(in the rows, 128 means zero)
Rotation paths and how fast each direction turns (deg/step)
Each turn is a multiple of 5 degrees from 10 to 175, or 0.
Each row of a path follows its step; steps can be skipped.
Rotation 1:
step 0: [141 128 124 127 133 132 130 122 125 113 118 129 128 122 129 127 128 129
 130 122 130 123 123 129 129 129 141 109 126 136 122 129 126 124 124 131
 136 127 128 133 131 130 131 118 123 144]
step 2: [125 126 124 130 130 135 132 129 131 123 129 132 119 132 123 113 135 134
 130 126 124 136 127 125 127 126 129 121 147 139 130 134 116 119 132 133
 129 127 123 115 125 118 128 129 131 120]
step 6: [132 122 125 134 132 125 128 121 137 136 126 121 129 126 121 128 133 138
 138 125 131 122 124 130 105 119 124 128 139 134 121 123 123 131 129 124
 121 127 124 124 120 135 120 127 130 129]
step 7: [126 135 132 125 132 141 122 133 126 127 136 130 121 131 115 111 127 131
 124 126 124 131 140 129 123 128 115 125 129 126 122 135 126 114 131 128
 137 122 125 132 126 126 120 118 126 134]
step 8: [124 136 126 125 123 123 135 133 121 132 121 111 124 124 124 128 117 129
 128 122 130 122 116 126 129 136 141 125 131 135 123 141 124 120 134 121
 120 127 122 133 130 133 130 122 119 131]
step 9: [120 117 122 134 129 119 139 122 127 130 121 133 129 128 125 124 134 139
 124 134 142 138 128 138 122 130 126 113 124 129 121 129 136 129 128 132
 134 126 122 130 119 136 130 118 128 130]
step 12: [134 136 130 121 130 117 129 120 126 123 125 133 128 133 118 127 118 127
 115 123 136 136 131 125 126 130 126 129 129 121 110 126 127 112 132 133
 129 134 130 133 125 137 123 121 122 130]
step 18: [124 124 136 131 131 128 133 130 126 126 131 135 123 119 126 132 128 142
 131 133 127 132 142 124 121 133 114 120 140 136 126 126 132 121 130 126
 122 119 129 120 125 125 136 124 132 142]
step 19: [123 135 131 122 119 133 128 127 121 124 114 113 128 136 124 119 120 117
 128 128 124 132 130 123 129 121 118 126 127 132 133 127 131 127 143 120
 125 123 122 122 120 127 136 126 119 126]
step 22: [134 122 128 121 125 132 124 135 135 122 129 126 117 124 121 131 125 129
 127 129 126 115 132 138 119 129 133 132 131 137 135 128 126 123 137 114
 126 124 126 121 112 122 127 118 118 126]
step 24: [119 124 132 125 122 134 132 136 128 137 119 119 124 144 137 127 130 132
 117 121 126 130 128 127 129 131 125 129 132 127 107 128 129 128 141 123
 125 132 120 128 122 131 131 123 129 126]
Directions:
[126 128 126 124 128 130 128 126 128 127 125 129 128 128 129 128 126 126
 129 126 125 131 127 129 130 125 128 128 125 124 128 124 128 123 129 129
 129 127 126 128 130 127 127 125 129 129] | 155
[128 130 126 129 127 126 127 131 128 128 124 125 125 126 129 126 133 127
 129 132 127 126 126 127 127 131 128 129 128 125 127 125 127 128 128 129
 125 127 128 128 131 128 129 128 130 133] | 140
[131 128 127 126 127 131 129 130 129 133 125 128 129 129 126 128 130 126
 127 129 129 134 128 131 126 127 125 128 125 131 129 129 129 129 129 128
 127 131 127 125 128 131 127 129 129 129] | 145
[128 130 129 126 130 130 127 129 131 128 127 126 132 126 126 129 127 130
 131 129 127 130 125 127 129 132 128 128 128 128 126 129 131 128 122 127
 125 128 129 128 127 124 129 127 129 127] | 145
[127 125 131 126 129 131 130 130 129 133 127 127 127 129 131 126 128 130
 128 129 128 126 128 130 128 126 131 125 129 126 128 132 127 129 125 129
 128 127 128 130 129 128 126 126 125 131] | 45
[128 128 130 127 128 126 127 129 129 127 124 133 126 131 128 129 129 128
 126 126 131 125 123 130 127 132 127 132 126 128 127 130 130 128 127 129
 130 128 126 130 129 129 127 128 129 128] | 25
Rotation 2:
step 3: [125 124 132 123 123 118 125 118 135 129 126 128 119 130 122 132 131 134
 124 129 128 137 139 124 129 135 126 132 134 136 132 128 141 139 137 116
 121 124 127 118 130 126 132 127 120 132]
step 6: [122 130 126 124 122 125 127 126 128 130 131 130 126 126 125 129 135 131
 131 132 119 117 137 128 128 132 127 133 129 139 137 136 131 136 128 123
 127 125 140 119 125 115 111 133 138 124]
step 7: [126 120 128 127 127 121 127 126 126 126 122 127 117 122 129 133 136 136
 135 136 119 114 138 128 126 126 116 128 116 128 129 140 129 136 126 131
 120 122 136 128 121 132 127 123 125 125]
step 13: [130 127 128 137 132 129 131 128 127 144 129 118 132 111 131 129 133 124
 132 128 134 121 129 129 134 130 123 134 130 130 121 126 132 117 134 125
 123 115 130 127 116 127 127 119 124 120]
step 17: [126 134 126 128 123 128 127 133 123 132 125 126 129 115 127 122 133 125
 125 126 127 138 135 126 124 125 127 126 137 140 131 125 135 134 118 128
 130 122 126 119 120 127 129 122 149 122]
step 18: [130 131 124 127 124 128 127 136 124 131 127 127 127 122 113 127 136 131
 123 130 134 126 144 128 125 124 115 123 123 141 129 126 137 133 136 128
 121 123 124 129 123 119 135 131 133 118]
step 19: [132 125 130 121 126 125 123 126 130 138 123 124 114 126 124 138 135 129
 122 130 136 130 136 128 117 128 120 135 127 130 125 133 135 122 127 134
 114 118 124 124 128 118 135 136 130 136]
step 20: [123 122 124 126 131 118 122 132 122 136 130 125 118 132 130 128 144 121
 118 126 116 140 133 129 119 129 125 125 132 127 130 120 136 122 124 130
 128 115 130 125 129 129 124 131 128 135]
step 21: [114 128 121 126 129 123 119 128 130 129 130 121 127 135 119 130 140 127
 125 130 131 129 140 127 131 126 125 118 137 130 117 122 132 125 135 131
 133 122 139 117 123 131 118 129 126 124]
step 22: [121 131 123 130 129 129 128 127 129 128 119 123 120 125 123 132 142 130
 130 122 127 123 142 119 136 130 130 124 138 129 126 138 118 132 124 137
 127 123 130 116 123 116 124 130 129 132]
step 24: [129 127 125 139 127 126 126 120 129 129 129 128 126 131 127 133 143 121
 120 128 127 122 138 135 119 122 124 146 125 123 125 132 133 124 132 125
 128 134 137 119 121 128 128 127 127 118]
Directions:
[128 132 127 134 129 128 128 130 126 129 130 127 127 130 130 128 125 126
 128 128 128 129 129 131 128 130 129 127 129 130 125 127 129 125 128 128
 129 127 129 125 129 132 127 124 130 127] | 90
[130 129 130 127 126 128 128 129 132 129 126 130 130 129 130 129 126 128
 125 128 130 129 130 127 128 129 130 132 129 128 128 130 127 128 124 126
 126 128 128 122 130 126 124 129 128 129] | 135
[129 126 126 129 129 127 126 128 129 126 129 128 127 132 129 129 131 127
 129 130 130 129 125 128 128 127 128 130 129 128 127 125 130 124 127 125
 130 129 130 132 131 125 127 131 129 132] | 70
[127 132 128 129 131 128 128 127 128 124 127 128 129 129 125 127 130 128
 129 128 130 130 127 126 130 129 132 129 132 131 128 128 129 132 125 130
 131 132 128 128 126 127 131 127 128 128] | 60
[128 129 130 126 126 125 125 125 130 125 127 130 127 128 125 131 126 128
 128 130 129 129 129 126 129 126 130 128 125 128 124 127 130 128 129 131
 129 127 125 130 127 131 125 125 129 129] | 160
[129 126 130 127 126 128 128 127 131 126 128 127 125 130 129 126 125 124
 131 128 128 126 131 134 129 130 129 128 130 127 130 129 127 131 129 125
 131 129 127 130 128 129 128 128 127 130] | 10
[126 131 127 127 129 130 130 130 128 127 125 128 126 129 130 131 133 128
 127 130 128 130 128 131 129 128 128 129 126 124 128 131 126 128 131 131
 130 129 130 129 129 128 123 127 126 127] | 25
